In the rows, zero is written as 100.
The rows of Z fall into 4 groups, and each row is roughly a mix of its group's hidden directions.
Z, 180 rows:
[[79,76,73,84,114,100,140,105,86,65,127,96,137],
[111,86,83,87,91,89,103,33,124,79,120,100,123],
[97,85,122,85,148,112,131,72,106,94,113,104,146],
[83,78,137,83,89,105,53,128,98,98,73,75,77],
[69,88,82,65,102,128,112,71,83,76,119,97,142],
[128,60,80,71,88,127,90,142,92,112,116,98,75],
[74,61,103,89,102,62,111,117,137,86,89,139,93],
[140,104,135,138,88,106,92,146,75,105,96,100,87],
[119,114,116,83,84,150,60,101,120,92,104,124,70],
[125,105,117,113,145,106,41,101,105,86,104,118,116],
[143,135,92,102,65,118,131,83,95,73,76,106,97],
[117,107,101,49,64,86,121,77,113,70,126,107,113],
[108,109,79,55,76,85,120,86,102,133,132,116,134],
[66,92,134,113,104,124,113,47,86,94,95,70,109],
[168,96,114,84,94,115,121,118,106,110,106,68,106],
[131,73,77,111,64,85,43,105,108,93,87,107,106],
[114,86,69,89,99,91,117,100,143,153,128,111,103],
[112,66,90,121,108,95,52,77,117,138,100,82,124],
[104,71,103,109,55,129,107,61,92,140,114,96,90],
[92,135,67,112,96,107,51,118,67,109,94,71,108],
[96,94,80,96,74,88,88,103,176,106,103,90,111],
[108,93,118,124,93,129,102,134,84,131,137,70,71],
[142,96,127,101,128,103,96,94,82,137,107,122,58],
[127,140,66,64,114,102,82,87,119,92,72,100,72],
[59,57,111,107,97,76,131,99,106,77,137,112,110],
[98,105,77,70,84,134,90,106,115,57,107,60,127],
[103,91,89,39,116,74,83,99,85,105,73,133,85],
[122,86,99,112,128,89,95,106,121,127,85,154,137],
[96,119,148,92,103,85,98,133,132,139,98,105,72],
[118,112,99,138,127,105,116,138,134,124,126,101,74],
[117,104,104,93,102,153,53,118,86,122,120,95,74],
[105,132,120,105,114,78,105,126,47,111,66,79,100],
[126,64,123,52,98,73,97,113,105,107,81,83,69],
[58,84,96,116,114,113,117,46,128,93,123,92,112],
[107,121,108,96,105,136,147,59,116,74,112,91,124],
[152,106,54,94,89,77,121,118,96,123,102,123,108],
[136,100,126,127,129,71,104,101,137,66,97,85,86],
[140,130,74,92,108,116,139,80,91,85,132,116,119],
[126,68,113,90,55,102,125,73,102,128,125,110,77],
[83,129,117,134,117,125,115,92,103,118,149,75,86],
[99,102,122,121,123,104,59,118,50,97,71,80,86],
[126,134,78,141,114,124,107,86,108,126,111,66,120],
[101,137,107,83,111,86,98,54,94,53,122,123,91],
[79,72,95,87,83,124,73,68,140,120,85,124,125],
[139,86,100,107,70,146,85,144,90,89,90,90,102],
[118,111,76,57,117,70,72,102,120,78,125,95,68],
[110,65,82,80,117,85,107,98,92,133,154,111,76],
[103,85,101,143,98,61,124,113,142,92,124,103,73],
[92,100,92,104,93,102,113,146,117,51,70,135,113],
[112,132,55,127,92,90,106,109,58,89,79,89,126],
[53,152,121,95,84,102,99,112,115,76,128,101,96],
[80,148,123,93,145,121,117,91,86,111,111,71,92],
[68,95,127,84,112,114,78,84,134,118,138,70,78],
[97,91,147,112,95,78,86,113,93,52,70,116,75],
[127,109,103,144,101,92,97,128,110,148,96,73,72],
[86,138,79,114,91,60,95,144,116,111,108,130,90],
[102,57,100,106,137,104,125,58,78,110,120,117,122],
[74,115,81,118,88,84,102,142,145,127,92,100,71],
[103,123,107,82,100,88,72,37,117,88,103,133,90],
[72,83,72,108,90,92,162,119,92,116,115,111,78],
[89,110,98,89,79,101,130,143,117,84,142,92,61],
[118,108,140,84,110,74,96,119,81,91,52,115,68],
[109,90,66,129,99,60,74,127,101,121,79,127,76],
[110,107,107,147,95,104,121,76,76,83,132,84,142],
[139,118,82,107,93,104,87,46,95,106,117,122,135],
[70,116,104,127,54,114,147,96,80,112,81,91,91],
[80,141,106,68,69,59,74,101,105,84,113,79,107],
[41,122,108,99,79,128,94,121,87,73,117,121,93],
[67,103,113,102,109,75,130,82,92,75,68,150,93],
[82,79,107,116,131,82,127,134,80,131,91,106,141],
[68,95,66,126,96,138,137,112,133,114,88,87,107],
[65,61,145,124,93,107,101,110,99,130,127,115,107],
[109,111,102,129,66,132,118,83,124,86,143,74,84],
[119,89,102,82,80,64,96,135,65,91,71,83,64],
[40,103,126,115,73,83,118,77,121,119,90,87,104],
[96,121,89,112,120,116,101,116,31,77,101,89,81],
[46,73,93,117,83,86,122,58,120,87,105,104,102],
[106,111,92,111,126,47,71,116,99,100,107,130,139],
[85,125,85,118,89,121,108,55,126,55,119,113,85],
[64,102,152,81,111,120,94,75,102,105,138,83,87],
[110,97,51,138,111,111,118,64,99,72,81,99,122],
[34,67,111,96,72,120,105,111,100,101,101,79,111],
[82,130,135,108,96,83,82,130,98,88,103,143,63],
[60,132,88,107,70,79,114,128,105,81,116,82,63],
[126,87,58,103,83,71,90,121,51,102,87,122,109],
[64,115,63,79,93,104,91,92,75,122,84,111,51],
[104,106,82,144,124,90,115,76,133,133,110,101,136],
[103,92,136,106,99,95,140,61,73,145,94,96,107],
[40,78,150,102,98,90,97,86,85,114,98,91,104],
[135,131,87,124,80,101,109,81,50,104,70,86,94],
[85,133,106,109,119,97,54,88,73,113,106,51,98],
[112,50,72,121,72,133,124,91,103,106,82,120,115],
[110,94,73,150,113,89,121,53,107,108,91,128,85],
[71,117,84,85,71,94,61,140,84,117,126,86,81],
[113,100,99,97,87,53,94,129,95,90,116,115,42],
[68,128,106,79,93,45,80,117,81,78,113,90,116],
[75,73,101,129,149,91,86,99,138,104,108,128,83],
[77,76,92,108,97,81,136,118,87,132,73,96,147],
[85,119,64,128,89,122,99,72,118,63,82,65,113],
[93,74,131,103,65,52,119,107,124,82,107,72,105],
[138,46,100,108,94,87,65,87,113,99,91,125,124],
[45,124,84,98,81,81,58,119,77,103,107,109,106],
[73,93,99,77,106,104,102,63,103,66,105,140,144],
[92,125,89,112,74,137,141,113,111,82,119,57,98],
[107,126,102,103,67,108,79,121,60,60,64,91,96],
[106,82,61,90,88,115,122,93,83,87,146,56,96],
[78,106,118,116,118,86,75,167,97,96,92,83,115],
[82,81,97,116,124,68,102,96,130,159,119,106,88],
[57,93,73,115,132,76,135,131,124,88,102,96,105],
[98,69,98,116,109,92,137,146,81,100,143,83,91],
[124,110,131,88,57,116,116,93,70,110,61,76,94],
[127,64,80,70,79,104,70,79,65,107,124,95,80],
[117,111,78,156,112,84,96,98,105,116,53,103,81],
[88,106,111,133,69,132,80,60,74,118,90,106,129],
[125,84,106,116,103,80,83,95,76,109,96,153,54],
[103,92,106,106,114,114,80,46,86,114,121,47,103],
[109,133,87,121,98,92,126,110,65,79,93,44,105],
[116,131,64,88,85,122,123,101,127,80,101,64,133],
[87,151,69,98,82,87,95,90,60,114,65,98,106],
[95,117,61,111,101,109,101,125,123,95,155,74,122],
[71,135,104,92,97,117,108,99,53,56,92,79,118],
[77,91,108,134,154,96,66,97,92,103,94,69,122],
[116,137,106,81,67,103,130,138,115,81,72,101,124],
[119,67,89,87,102,108,152,75,135,93,111,71,97],
[107,96,100,86,52,126,116,58,106,98,109,67,69],
[52,102,91,138,83,131,95,86,106,93,117,80,137],
[92,139,80,70,55,107,83,83,108,89,110,67,121],
[99,131,137,77,130,113,116,72,56,89,114,87,101],
[99,122,96,80,41,104,96,89,58,69,95,90,92],
[83,82,134,45,86,106,120,108,125,108,130,100,119],
[161,118,111,123,87,100,146,79,104,99,99,102,106],
[56,103,116,85,63,102,67,96,114,106,105,55,83],
[111,122,105,88,96,103,95,134,55,113,74,58,71],
[68,62,115,96,133,101,133,128,117,83,85,102,131],
[86,111,90,71,91,64,50,90,110,75,123,102,71],
[130,83,87,70,97,81,78,131,113,112,63,122,67],
[67,96,59,80,120,138,101,108,106,96,120,88,141],
[121,112,75,97,75,81,93,124,124,115,118,101,41],
[139,50,107,94,116,114,111,62,109,130,91,93,88],
[121,110,62,99,127,42,84,77,108,107,90,99,118],
[76,89,81,93,115,85,92,66,146,133,78,122,122],
[117,75,131,97,123,107,98,46,130,102,118,73,97],
[80,110,109,139,121,64,100,121,128,141,82,114,84],
[112,75,55,37,109,99,97,102,103,87,99,120,94],
[118,151,111,98,63,118,106,120,71,100,100,102,62],
[122,152,130,110,86,117,63,77,93,91,76,103,86],
[107,67,114,64,99,97,96,149,75,82,88,135,94],
[72,120,70,77,126,82,139,90,88,63,110,78,109],
[142,58,108,89,66,102,101,70,134,103,101,122,97],
[117,77,115,106,149,107,66,106,91,114,81,127,136],
[56,111,129,87,74,112,95,118,102,82,83,72,58],
[147,101,107,87,110,106,67,83,43,101,106,112,104],
[144,100,61,89,108,80,90,153,99,114,97,114,107],
[131,113,76,74,148,84,105,114,68,129,93,117,112],
[149,91,63,101,82,112,67,96,118,84,116,85,70],
[83,129,74,78,47,99,90,110,127,80,92,92,129],
[109,122,138,131,107,121,102,129,114,62,94,135,114],
[71,102,81,98,117,106,112,109,92,45,100,86,148],
[73,115,76,89,110,106,129,68,84,77,140,64,108],
[87,137,43,97,116,123,105,85,107,84,110,78,125],
[127,53,75,101,117,87,126,78,77,119,106,131,120],
[143,56,107,109,91,108,79,92,88,57,83,125,102],
[92,133,120,77,95,138,110,103,91,49,107,79,125],
[108,131,127,131,99,107,101,111,126,80,130,100,49],
[88,105,110,97,55,76,64,94,49,82,84,94,107],
[147,50,97,117,104,99,83,97,93,126,95,135,87],
[90,85,84,101,49,99,142,81,89,139,100,89,81],
[121,117,86,106,92,128,124,151,86,131,104,67,112],
[120,111,93,109,80,102,71,112,130,160,87,112,75],
[124,81,94,96,95,123,118,87,173,100,104,102,93],
[98,118,55,91,76,122,86,87,83,62,114,65,119],
[82,92,58,65,108,116,84,92,119,86,143,90,131],
[78,117,128,84,96,79,100,126,88,72,72,136,139],
[101,63,98,93,102,74,54,120,77,139,100,96,74],
[100,142,139,73,118,121,126,85,138,110,105,96,87],
[83,62,85,90,126,126,72,78,118,99,124,103,143],
[151,123,119,81,120,89,58,106,118,104,108,113,74],
[110,134,122,79,150,103,81,108,84,72,99,108,134],
[78,93,106,111,80,102,131,114,61,62,109,57,116],
[69,72,140,119,64,106,101,132,109,89,107,89,69]]
Here is one row of each group, with its name. Which group are the others in?
[100,129,89,109,64,90,73,128,67,93,88,94,53] => L
[102,76,148,54,82,106,99,123,66,103,90,92,114] => W
[103,73,144,83,100,69,125,103,102,86,71,126,66] => A
[108,131,72,94,87,85,91,40,111,91,104,71,80] => N

[68,69,93,122,82,91,111,81,93,104,54,72,131] => W
[116,127,92,73,140,93,100,116,127,83,101,145,73] => N
[108,74,89,130,129,93,51,108,111,108,81,103,58] => W
[108,107,85,94,87,86,64,153,60,95,75,84,106] => W
[112,55,76,119,102,79,77,122,85,107,50,104,103] => W
[130,98,92,49,92,96,80,124,70,84,76,110,69] => N
[79,107,127,103,86,144,65,80,133,115,77,122,114] => N
[61,136,131,76,114,92,111,72,98,111,114,70,127] => L
[116,103,111,61,129,98,90,121,75,112,126,133,60] => N
[39,102,99,84,111,108,79,104,98,65,109,135,115] => A
[84,93,125,133,120,111,69,131,77,125,59,93,105] => A
[83,137,116,86,72,103,95,118,158,103,107,84,78] => W
[84,44,138,77,116,102,89,83,107,116,123,117,83] => W
[141,88,105,110,78,140,74,141,106,122,94,97,80] => N
